128 stands for zero in the data rows.
Here is a table of points, one per row:
[191  57  94 144 217 140 142  78 158 142 142 201 161 164 144 104 103  96
 157 214 168 138 122 107  47 163 141 129  62  93  60 177]
[ 86 136 149 130  33 119 126  83 102 185 142 191 173 150 159 137  80 134
 158  96 144 161 149 137 130 134 109  76 153 161 101 132]
[ 98 168 234 146 151 161 161 167 181 167 151 170 185 126  70 135  92 221
 109 163 145 148 148 159  98 153 117 125 116  80 200 162]
[128 148 115 153 222 180 121  79 120 205 114 123 212  66 163 235 206 148
  77  59  87 107 106  75 101 173  87 132  96 173 133 169]
[202  97 121  87 106 146 172 171 108 117 135  40 110  85 110 203 129 139
  81 175 123 110 171 126 108 105  36 147 136 138 125 109]
[146 136  83 191  83 135 216  55 188 225 142 132  87 108 100 126 121 141
 157 140 108 146 131  64 142 105 114 146 185  78 138  99]
[196 116 168 109 142  67 180 110 143 153 138 175 116 198  62  90 148 103
 192  76  99 111 209 154 101 115  93  88 123 116 127 217]
[107 177 125 107 111 112 108 111 155 150 218 140 188 196 122  99  99  96
  65 118 127 103  86 128 150 133 131 118 143 168 122 158]
[ 64  70 179  75  68 115  18  99 123 215 149  92  61 120 102 135  83  88
 148 115  85 142 120 111  94 201 164 136 114 131  79 107]
[ 92  88 196  87 100 120 130 100  97  77 142 114 128 119 160 128 211  90
 112 156 103 176 151 143 185 139 170 117 107 139 141 137]
[138 103  38 100  80 106  91  72 136 105 100  39 186 165  45 124  35 129
  70  47  71 185 154 102 132 133 137 107  67 122 132 121]
[198 180 117 191 171 128  80 171 164 135 130  67 178 146 169  78 155 151
 181  68 123 107 165 183  68 114 169 150 145 163 203 118]
[222 146 172  43 124 132 131 140  28 178 129 160  95  95  81 108 181 125
  96  83 123 117 115 139 112 112  97 128 119 134 177 125]
[ 72 130 129  58 139 143 112  80 255 132 150 130  99 122 177 105 148  96
 129 121 102  82 141 179 119 116  84  92  95  61  99 109]
[156 186 156 114 144 129  97  89 131 114 122 172 140 165 207  56 141 145
 101 169 100 164 228 127 136 153  76 135 108 165 131  28]
[164 141 120 119 110 133  96 125 129 104 126 150 114 151 127 170  97 123
 186  93 111 227  81  62 134 136 108 222 103  63 129 143]
[174 103 114 120 174 123 186  55 128 137 137  50  71 121 145 143 117 125
  80  93 159  95  77 151 148 147 185  93 124 118 173  41]
[150  93 116 111  72  94 150 131 150 108 161 129 155 137 209 140  58  77
  75 128 160  81 148 116  24  67 139  59 136 115 131 136]
[111 190  62 132  76 145 126 147 141 132 173 110 103 145 137 136 183 194
 159 143 189  92 191  85 153 103 133 189 103 136 112 134]
[107  76  92 120 136  86 210 129  64 167 128 100 221  68 138  89 151 162
 159 158 140 156 131 171 182 135 185 136 131 124  91 165]
[146  90 163 156  97  80  81 199 158 106 110 143 170  56 139 140 107 130
 101 133  86 109  74 100 142  67  44 142 137 120  92 136]
[167 132 144 136 137 116  84  69  90 146 106  84 108 156 145 124 148 213
 116  93 254  99 159  79  74 148 134 153 157 105  42 165]
[108 183 159 121 104  64 108 138 115 121 126 106  83 144  66 212 228 145
 155 142 123 179  56 176  78  81 142  89 108 162 187 126]
[118  69  54 138 116 104 121 190 144 170 145 144  40 166 171  95 172 158
  42 152  69 152 126 127 106 249  86 178 203  99 171 175]
[ 55 132 138  93 175  93 187 147 106 108 138 152 118 100 119 169 114 131
 196  77  99   3 143  69  77 139 187 124 187 152 121  95]
[123 120  76  84 121  78 122 124 152 120  25 185 101 162 116 116 154 102
 136  89 137  66 126 148 139 137  86 132  53 177 106 151]
[ 87 255 162 122  95 106 150 125  49 106 222  77 149 125 138  77 103  84
 109 157  73 106 130 106 116 147 124 183  91 119 118 179]
[115 143 154 228 125  90 151 126 129 127 151 110 140 112  97 129 186 138
 101 178 196 140  98 114 103 164 115 164  83 111 114  70]
[109 121 135 182  74 128 115 159 161 182  57  95  96 152 205 109 169  46
 116 119 109 151 119 131 113  43 192 143 159 122 102 149]
[128 135 142 206 111  65 153 102 132  93 163 141 154 110 158 184 109 156
 162 141 175 135 114 150 201 148 113  75 204 174 187 101]
[100 124 197  91  73 188 160 147 151 100  57  89 166 113 157  40 144 141
 141  82  98  98  81 121 144 135 115  94 108  16 118  97]
[169 157 159 180 101 130  95 110  79  54  87 199 127 201 133 169 104 137
 123 200  40  72 152 153 145 113 169 129 148 123  94 165]
[ 79 131 117  95 130 153 220 169 136 130 112 127 121 198 171 165 157 192
 150 125  99 233 181 101 109 155 116  56 137 214 112 163]
[134 151 152 110 152 231 121 183 191  91 154 100 120  84 124 151 153  93
 194 143 152 175 167 203  83 146 147 140 190 164  74 145]
[137 133 160 104 170  59  83  76 127 127  69  19 152 128  75  97 114 108
 173 196 188  92 131  90 179 133  61 110 176 152 187 172]
[120  60 110 126 134 165 140 214 149 100 123 126 225 203 105 187 105 118
 132 134 147  86 146 170 135 178 110 182 145 154 149  91]
[151 158 135 103 167 167 125  84 126 106 150 148 102  81 161 168  84 205
 135 136 108 131 136 251 206 124 160 210  96  92 129 177]
[ 79 174  66 119 215 145 103 155 105 115 164 159 145 153  68 134 160  80
  97  77 162 113 159 116 207  94 150  74  93  89  99 109]
[116 169 124  59 184  64 157 139 131 156  89 136 132 106 126 111  51 107
 114 230 117 195 110 130 106 131  93 162 123 132  89  73]
[147 147  76 192 127 164  68 159  68 130  88 119 119 115 101 191 140  97
 133 140 166 107 158 119 133 154 112  17 177  17 125  78]
[ 70  67  55 118 124 208  72  51  85  69 125 122 100 108  80  71 130 205
 139 126  94  94  44 126  59  63 105  94 156 145 151 121]
[129 120  97 184 127 140 127 161 160  85 132 138 103  76  78  90 122 154
  88 123 138 128 178 115 161 138 186 140  67 200 164 121]
[111 106 145 135  75 128  67  90 202 152 120 207  90  99  94 140 117 136
  71 147 174  92 181 145 151 107 137 157 107 154 172 155]
[106 163  88 179 125 154 164 153 118 124   0 151 103  59 111 119  64  88
 119 167 108 134 131 136 108 177 161 114 175 128 168 139]
[206 143 139 153  75 172 141 130 147 121 200 106 124  73 129 107 132  85
 218  96 116 147  62 142 167 188 148 109 135 210  87 119]
[122  90 167 157 140 174 178 127 140 117 138 133 119 146  63  86 137  79
  39  96 101 152 120 123 164  34 125 176 221 144 109 117]
[ 58  96 109 134 139 127 108 148  34 151 159 169 143 105 227  96 122  82
 136 115 183 159 136 177 148 163  79 172 144 153 204 120]
[136 153 128  88 170 134 155 158 182  50 110 152  89 130 178 158  98 106
  64  76 185 156  58  84 145 137 139 115 164 123 111 179]
[ 90  94 206 170 144 206 163 133  86 149 126  79  74 213 149 162  55 137
 188 124 126  96  97  77 184  97 153 144  46 142 197 128]
[178 105 117  54 155 112 100 122 138  64 125 169 124  36 167 108 112 129
 162 139 109 140 153   9 119 101 185 121 147  99 136  60]
[104 110 129 120 134  63  96  90 118  69 100 139 150 178 107 145 174 141
 126 123 139 163  76 170 127 128 121 183 167 116  94  57]
[144 129 106 141  82 175 202 113  91 119  94 154 160 145  83 104 150 118
 152 161 159  92  83 129 107 136 156 144  76 120 101  78]
[129 104  84 115 155 138  75 164 148 124 168 144 176 149 133 147 177 129
 159 141 132 155 131 118 184  95 170 142 144  77 166 207]
[ 65  85 111 187 140  60 107 171  62  69 141 119  63  65 110  77  96 104
 122  81  84 113 113 157  91  76  45  87  44 114  69 127]
[202 141 157 123 184 145  86 225 128 242 137 113  74 145 129 120 112 185
 138 168 126 128  87 154 167  77 199  59 101 145  94 110]
Along one direction, these points spread out more than along any other. Take the direction at right angles to it along which they spread out most. Go by this last direction. How far along it is each point below, from 0 to 99? The average is 50, and the first point in the table lies past the average. One standard deviation of the points above along it is 16.
[ 87 255 162 122  95 106 150 125  49 106 222  77 149 125 138  77 103  84
 109 157  73 106 130 106 116 147 124 183  91 119 118 179] 68
[146 136  83 191  83 135 216  55 188 225 142 132  87 108 100 126 121 141
 157 140 108 146 131  64 142 105 114 146 185  78 138  99] 40
[ 70  67  55 118 124 208  72  51  85  69 125 122 100 108  80  71 130 205
 139 126  94  94  44 126  59  63 105  94 156 145 151 121] 28
[116 169 124  59 184  64 157 139 131 156  89 136 132 106 126 111  51 107
 114 230 117 195 110 130 106 131  93 162 123 132  89  73] 72
[ 86 136 149 130  33 119 126  83 102 185 142 191 173 150 159 137  80 134
 158  96 144 161 149 137 130 134 109  76 153 161 101 132] 70
[202 141 157 123 184 145  86 225 128 242 137 113  74 145 129 120 112 185
 138 168 126 128  87 154 167  77 199  59 101 145  94 110] 27
[146  90 163 156  97  80  81 199 158 106 110 143 170  56 139 140 107 130
 101 133  86 109  74 100 142  67  44 142 137 120  92 136] 55
[ 65  85 111 187 140  60 107 171  62  69 141 119  63  65 110  77  96 104
 122  81  84 113 113 157  91  76  45  87  44 114  69 127] 49
[169 157 159 180 101 130  95 110  79  54  87 199 127 201 133 169 104 137
 123 200  40  72 152 153 145 113 169 129 148 123  94 165] 61
